One vector is turned by the same rotation once a tick. Each row is the vector after some number of ticks, and that number follows the row.
The counts run from 0 to 347.
[  7.2  -8.4  16.4   8.8  13.1  -5.7  -0.4   6.3  12.0   6.7  -5.9   0.0
  40.8  26.2 -12.7  25.8  -2.3   0.3 -16.5 -30.2  -0.7 -12.6  23.5   5.7
  -3.3  20.4   8.1   6.2 -31.9  33.5   7.1  22.7  23.5  -3.8] => 240
[ -2.0  -1.1 -16.6  -5.9  -4.3  -6.6  20.8   8.6 -18.3 -37.3 -25.7  15.4
  36.2  -9.6  27.6  17.5   5.3  28.9  -6.4  19.0  13.3  -8.8  -7.0  11.8
  -2.7   8.7 -16.9   6.9 -23.8  14.7 -10.7   6.3 -24.3  11.1] => 214
[-13.4  -7.4 -31.9 -35.6  -1.2   2.3  25.9  12.3   6.0  -0.9  -9.8  12.6
  -1.1   0.5  26.0  19.4 -10.9  20.9  14.6  12.1  16.7  -4.5  -7.4 -27.0
   2.3  13.7 -11.8 -25.2  -3.4  29.3  12.1   9.1 -27.8  -9.7] => 202
[  3.6  -9.9 -14.5  -6.2 -25.4   9.1  11.1   4.0  -1.8 -26.8 -26.9  14.2
  -1.5   7.9 -15.8  29.7 -27.0 -36.7  13.9 -21.6  16.1  11.2   2.8  18.9
 -29.8   0.9  -2.2  -5.6  10.5  -9.2  -7.0  -6.4 -25.0   8.6] => 279
[ -4.2 -19.2  -1.6 -11.0  15.9  17.6  12.6  38.6 -22.1  -3.0  -7.3   6.6
  22.7  -0.3 -15.9  29.3   5.3  -7.4  30.7 -22.7   0.7 -17.7  -9.9  -6.0
 -23.1 -12.0   3.0 -13.5 -13.2  -5.9   1.5  15.6 -31.0  24.3] => 30
[-25.0 -18.3  -6.3  13.1  13.4  22.8  17.4  -2.8   6.4 -30.6 -10.9  -7.2
  17.4 -27.4 -11.9  29.0  13.0 -15.8  27.7  -5.4 -11.7   6.6  -0.1 -10.5
 -32.6  19.3   0.5 -30.6  13.2  12.2   6.2 -12.3   1.0   3.6] => 156
[-20.3 -16.6   0.3  -6.6  -9.8  15.5  26.2   4.7 -13.9 -11.8  -1.6  16.6
  14.3  -0.5   5.6   6.4 -25.8  -7.1  -3.6  -9.8  41.0  14.5  -0.6  -8.0
  -1.5  22.1  24.7  12.4  -8.5  31.1  -9.6  17.0 -34.7 -21.9] => 91
[-19.5 -21.3   1.8 -14.0  -3.9  -3.2  30.2 -25.5   3.0   3.6  -5.1  20.2
  20.5  32.5  19.5   5.1 -22.3   9.5   6.2  18.9   3.2  -9.8  11.7  -5.6
   6.3  15.2  15.9 -13.8 -29.5  34.5  11.2 -13.8  10.4  -4.5] => 99
[-12.9  -7.3 -14.1  12.5  -1.6   7.8  32.9 -23.5 -15.5  -5.2  -5.6  -7.4
   3.9 -33.7   2.3  29.8   4.2  -4.4   9.0 -12.7  11.2 -13.1  -2.6 -22.2
 -38.0  18.9 -21.8 -20.5  13.0  26.1   7.4   5.9  -5.2   3.9] => 63
[-11.0  -6.1   1.6 -14.4 -11.7  47.0  31.9 -30.0  12.7   7.5  -3.0  10.8
   6.1  26.1  23.2  15.2 -16.5 -22.7  17.1  -0.2  10.0 -15.1  -1.2 -19.9
 -11.4   3.3  15.0 -18.2  -2.7  22.1  -6.2 -11.5 -13.5  -0.5] => 190
[  0.8  -7.5  -7.8 -16.2 -18.0  33.7  11.9 -13.0  27.6  -7.1  -5.4   5.5
   2.9  28.5   8.6  32.3 -25.0 -47.1  18.9  -6.5   2.1   1.1  -6.0  13.8
 -18.4  -3.4  -2.0 -22.9   0.7  -1.2   1.0 -21.1  -2.9  13.9] => 283
[-17.0 -21.3 -12.4 -13.1   4.2   7.8  15.2  -1.7  -3.5 -19.4 -14.3  36.2
  -2.1  14.1  33.3  15.8 -32.8  10.7  -6.8   8.1  -2.5 -12.9   1.7 -23.0
  31.7 -13.4   6.7  -4.6  -5.3  32.0   0.9   2.3 -22.9  -3.2] => 197
[ -2.2  -6.1   6.5   9.1   5.2  17.4   1.6  19.2 -37.3 -19.1   3.3  13.3
  19.1  15.5   5.6  22.5 -11.2   0.5 -23.7  -9.4   8.4 -25.5  11.5  14.9
  33.0  -9.2 -20.5  10.1 -41.5  15.3  10.5  -1.3   1.7   3.3] => 227
[ -3.3 -23.8  12.1  18.7   9.1  -5.1   3.0  40.4 -19.2 -21.8   0.3  12.4
  17.9  10.0   3.1  33.7   6.0   2.0   4.7 -26.1   7.6 -18.8  10.1  -3.1
   4.6 -31.0  -0.2   5.5 -20.1 -11.2  -9.4   4.5 -23.1  23.1] => 26
[  4.6  10.1 -12.5  10.7 -10.6 -21.3  20.9   4.6  -8.1 -27.1 -21.5  15.1
  27.7   5.4  36.8  21.8   8.2  30.2 -15.0  13.0  18.7 -18.9   1.5   3.6
  -3.3   9.8  -2.5  18.3 -16.9  24.2 -11.7  17.7  -6.7   3.7] => 212
[-16.2  -8.2   0.0 -11.4  -8.5   8.3  36.4 -26.2  -3.0  11.2   0.7   9.0
  14.0  34.0   6.9   7.8 -17.7   3.8  15.4   5.7  27.6  -5.8  18.4 -11.5
 -10.8  30.1  22.1 -11.1 -22.1  35.7   9.9  -8.3   8.0 -19.4] => 97
[-25.3 -17.4  -4.5 -15.4  -6.3  22.0  32.9   1.6 -11.2  -6.9   2.3  15.3
  19.2  -2.7   3.6   4.2 -21.8  -8.0   7.2   1.0  35.5  10.9  -7.9  -9.8
  -7.5  28.4  22.7  -0.8 -10.0  27.6  -0.2  17.2 -33.7 -20.4] => 92
[  0.2  -7.9  20.3  27.5   0.4  -3.4  12.5  39.2   0.5 -11.5  14.9   2.0
  20.6  26.2  23.1  36.7  22.7  -7.7  10.2  -8.8   4.0 -39.2   3.4  -6.8
   9.1 -19.8   9.5   1.5 -19.7  -3.7   0.3   5.5   6.9  19.5] => 23
[ 17.8   7.5  -3.4   3.3 -14.3  25.3  24.2   1.9   7.9 -22.2  -5.7  -4.2
   4.0   9.3  38.0  30.7  19.9  -2.0  19.0  25.9   9.1 -37.3   4.2  -1.1
  -2.6   1.3 -13.7  -2.5 -28.0  13.9  -1.1 -11.1  19.9   1.9] => 316
[ -6.1 -24.0   9.7   2.9  17.2  -5.6  -5.5  15.7   6.1 -30.4 -30.6  14.2
  46.7   2.2 -24.9  12.6 -10.6   5.8 -18.4 -22.0 -12.4  10.8  22.4  12.4
   5.4  21.6   6.6   6.4 -20.9  22.3  -3.4  14.0  -2.5  -2.0] => 244
[  1.4 -13.3 -24.8   4.8   9.5 -17.5  15.6 -11.6   3.8 -25.5 -21.8  29.8
   5.2  -0.1  37.8  33.1  -4.8  18.1   9.1  21.2  -6.0 -11.4   0.9  -4.4
 -15.8  -9.4  18.4  12.8 -13.1  36.6  -1.1  10.6  -0.1   6.2] => 305
[  9.9 -19.1   8.1  14.6 -22.0   9.8  14.6  -3.3   8.2 -24.5 -23.7  19.5
   4.1  -1.8  15.1  25.6 -26.4 -24.1 -10.2 -22.5  20.2  -2.3   5.6  -5.1
 -11.6 -13.3  13.7  23.6   2.6   9.9 -31.4  18.7 -33.0   7.7] => 182
[ 13.9  -8.0   8.2   6.0  11.8  12.0  -1.6  -9.8   2.7  -2.6 -27.7  16.6
  15.9  39.8 -13.7  32.3  -6.9  -3.1   0.5 -37.1 -25.2 -28.6  27.1  -5.6
  -6.7 -19.6   4.7  -1.9 -11.5  14.4  -5.8   1.6   9.8  17.1] => 38
[-26.5 -24.4  19.1  27.1  -1.5  -3.1   8.7  -2.7  20.9 -27.7  -0.2   2.7
  26.7  14.8  -4.2  18.3  -0.4 -15.8  -2.9  -5.6 -16.5  -3.4  19.3  -1.9
  18.6  16.2  -9.4 -27.1  -5.5  13.5  12.7 -27.3  32.7   8.1] => 255
[ 13.3  -9.4 -17.6  -3.3 -28.1  15.1  20.3   7.3  -9.9 -25.5 -21.1  19.0
 -10.4 -25.9   9.4  17.4 -25.5 -31.4 -13.5   1.9  10.6 -17.0 -13.9   4.4
  -2.5  20.9 -27.7   2.5   0.6  18.4   3.1  28.8 -11.3   2.7] => 75
[ -5.7  -7.8   5.1  19.2  -4.3 -28.0   6.5  27.6 -10.2 -31.1  -1.0   8.1
  39.2  21.9  21.8  30.8   6.3  17.6 -10.9  -2.6  24.9  -6.7   7.3  20.8
  10.4  -4.7  -3.2   8.6 -28.0  -3.9  -6.3 -10.8  -8.3  14.6] => 118
[  0.4 -15.6  -6.3  17.2  -9.4 -23.3  12.8  24.3  -3.9 -52.5 -33.8  25.0
   5.4  22.1   7.5  20.7   8.0  12.4  16.9  14.3   4.6 -10.7  24.2   6.3
   4.1   4.2  14.3  15.6 -18.1   7.5  -3.2  -5.6  12.4  -8.6] => 10
[ -3.1 -18.2   7.4  17.6   9.6  -1.0   5.8  47.2 -29.5 -18.7  -4.7   8.6
  13.5   7.5  -5.6  36.5   7.7   2.0   9.9 -35.0  15.4 -21.7   8.0  -6.2
  -3.9 -24.6   5.8   8.6 -12.3  -5.2  -7.8  12.0 -27.5  16.5] => 27
[-23.0 -24.3  -6.7   3.5  -9.0 -19.5  20.3  25.8  -1.2  -2.9   8.2  -5.1
   5.9 -17.1  -9.8  31.1  -4.0 -25.3  21.5 -13.9  10.0  -3.9 -12.0  -9.3
 -21.7  19.7 -18.1 -37.5  11.0  -0.5  20.9   3.7  -0.6  15.1] => 265
[ -3.1 -12.5 -12.9   1.1  -8.0  -6.9  18.3  44.3  -2.6 -53.8 -28.7  22.1
   9.5   8.9   8.6  14.0  15.1   3.4  27.2  25.8  -1.2 -13.4   0.3   7.0
   2.2  10.1   8.1   1.4  -9.9   1.6   1.9   2.2   3.1  -3.9] => 12
[  3.0 -19.9 -26.8  -2.8   9.7 -15.0  11.0  -6.4  -1.8 -34.8 -30.8  28.9
   4.8  -8.1  32.1  31.7 -10.1  24.7  13.0  21.7  -7.2  -4.3   4.3  -2.4
 -12.0 -15.7   8.0   9.7 -18.1  30.9  -3.7   2.2  -5.4   5.1] => 306
[ -6.1 -17.1  -5.6   1.7  -4.7   7.6  28.3 -40.0  -9.2   3.7  -4.4  -5.8
   5.7 -28.5   6.1  31.0  -4.9  -7.5   8.8  -2.3  -1.5 -11.6   1.1 -13.1
 -32.5  10.3 -34.8 -29.5  -7.5  22.8   7.3  -9.8   3.5  20.0] => 65
[-19.7 -14.3   1.2 -16.2  -5.9  13.5  31.8 -24.2  -5.5   9.9  -2.2   3.7
  11.8  25.7   1.9   7.7 -21.6   4.1  15.9  -3.4  34.9   5.2  22.7 -10.8
 -11.1  28.1  14.4 -11.5 -21.7  33.0   6.2 -16.3  -5.6 -23.8] => 96
[ -6.6  -2.2   3.6   9.2  -6.7 -26.7  14.2  21.4  11.0 -16.5   8.9   0.7
  44.4  26.4  33.7  27.0  13.9  10.9  -4.4  12.0  16.4 -15.3  -5.8  19.5
   9.0   6.1  -3.1  -7.0 -32.1   1.7   3.3  -6.1   8.5  20.0] => 116
[ 11.0  -8.8  25.8   1.7   7.4  22.9  20.0  -2.9  -9.8  22.0   4.8  -4.1
  22.9  21.0   0.4  24.9   8.1   3.4   7.9 -21.7  10.9 -37.4  20.7 -16.6
 -10.7   0.4   4.4   8.9 -43.1  26.2  -6.4  17.6   2.7   1.5] => 332
[ -0.7  -0.7   7.4 -22.4  -3.3  31.6  19.8   5.1  22.6  -4.7 -24.0  -2.6
  31.1  23.8 -15.3   3.9   9.0  -2.9  10.0  -7.7 -13.1 -23.6  11.9 -19.9
   6.0  39.5 -14.3 -30.7  -9.6  22.3   5.6   7.4   6.8  -7.4] => 345
[-13.0  -6.0   2.0  23.4  16.1  13.5   2.5 -13.7  35.8 -13.9   1.6  -3.0
  26.7  -6.6  28.0  38.6   6.2  -4.4 -16.1 -14.5 -21.7 -15.4   0.0 -26.2
   8.1  -3.3 -11.1 -24.0   9.3  29.6  -0.5  -2.8   6.4  14.8] => 53
